In the rows, 128 means zero.
Each path below is one point turned by a fixed rotation once a step. After each direction that follows a path, write how fast that rotation turns it, in deg/step (0 if it stays still).
Each turn is a multiple of 5 degrees from 10 to 175, or 0.
Each row of a path follows its step; steps can be skipped.

step 0: [133 116 129 120 116 123 132 124 146 133 125 127 132 131 128 117 139 128
 120 123 133 133 124 132 126 141 123 137 138 124 140 134 138 138 141 146
 146 125 131 131 134 129 127 125 124 114 123 117 140 126 126 125 121 127
 123 122]
step 1: [124 137 130 117 129 135 124 131 120 131 129 147 123 129 121 135 124 118
 132 130 130 137 144 112 140 124 125 137 124 131 129 116 131 126 115 136
 132 128 132 140 122 131 136 135 118 139 123 121 133 127 130 137 126 104
 134 130]
step 2: [140 129 129 141 115 134 112 126 128 114 115 119 127 133 117 134 118 117
 120 139 121 130 125 125 122 126 135 140 137 122 123 144 121 127 128 131
 122 128 130 127 132 128 127 140 141 134 129 140 127 136 136 122 137 130
 129 114]
step 3: [135 111 135 112 129 115 133 139 116 132 139 120 121 134 125 118 119 127
 131 119 123 124 136 146 124 126 129 116 137 122 144 121 123 128 138 135
 130 135 130 131 133 126 131 131 134 124 145 131 126 120 133 137 127 126
 139 131]
step 4: [136 131 120 124 125 131 129 120 118 133 139 134 129 129 132 136 129 128
 127 129 139 118 122 123 132 134 131 132 125 147 134 120 146 121 131 130
 126 128 114 145 122 122 125 134 133 118 106 140 128 122 124 137 140 131
 120 121]
step 5: [117 124 141 139 129 138 107 126 126 122 133 119 132 130 126 130 138 118
 135 117 130 121 137 125 135 142 137 132 137 129 115 136 129 123 134 127
 132 134 133 120 139 142 128 129 120 129 122 122 128 118 133 116 135 128
 131 145]
step 6: [139 128 124 124 131 127 144 144 118 134 125 129 125 130 131 111 126 120
 135 151 126 123 123 133 119 119 133 135 125 135 118 125 123 142 127 139
 129 127 134 123 115 135 132 118 129 137 132 126 132 123 142 122 136 133
 121 139]
step 7: [132 139 136 126 124 133 133 119 137 124 137 132 132 123 127 125 108 127
 119 122 146 123 116 140 127 139 127 123 117 136 139 138 126 119 122 124
 122 115 132 131 125 128 118 140 131 118 136 122 130 135 145 130 120 126
 125 134]
step 8: [126 119 138 130 127 121 132 132 122 135 114 123 133 144 124 142 123 135
 129 132 123 122 136 118 140 133 130 112 135 137 131 135 136 121 133 116
 139 120 131 117 123 127 133 122 135 132 121 122 135 115 121 123 118 114
 118 124]
step 9: [125 134 125 117 115 122 127 136 133 141 126 134 137 134 123 127 142 126
 134 140 133 128 125 136 138 130 143 127 126 118 119 131 128 122 108 126
 121 136 122 140 134 135 124 112 128 130 131 120 118 133 133 126 144 131
 136 117]
Directions:
[127 131 128 132 127 128 124 129 130 123 129 128 127 128 126 133 131 130
 125 130 127 124 126 131 127 130 127 127 129 128 129 128 129 132 134 127
 130 130 129 128 130 130 123 132 128 126 129 126 127 130 129 127 126 126
 127 127] -> 140
[123 126 129 129 132 130 130 127 128 124 126 123 126 129 130 127 125 124
 129 128 126 129 131 130 128 128 127 128 131 126 132 129 130 126 130 128
 129 126 127 126 130 128 130 125 124 123 129 125 128 127 128 127 130 126
 126 127] -> 145
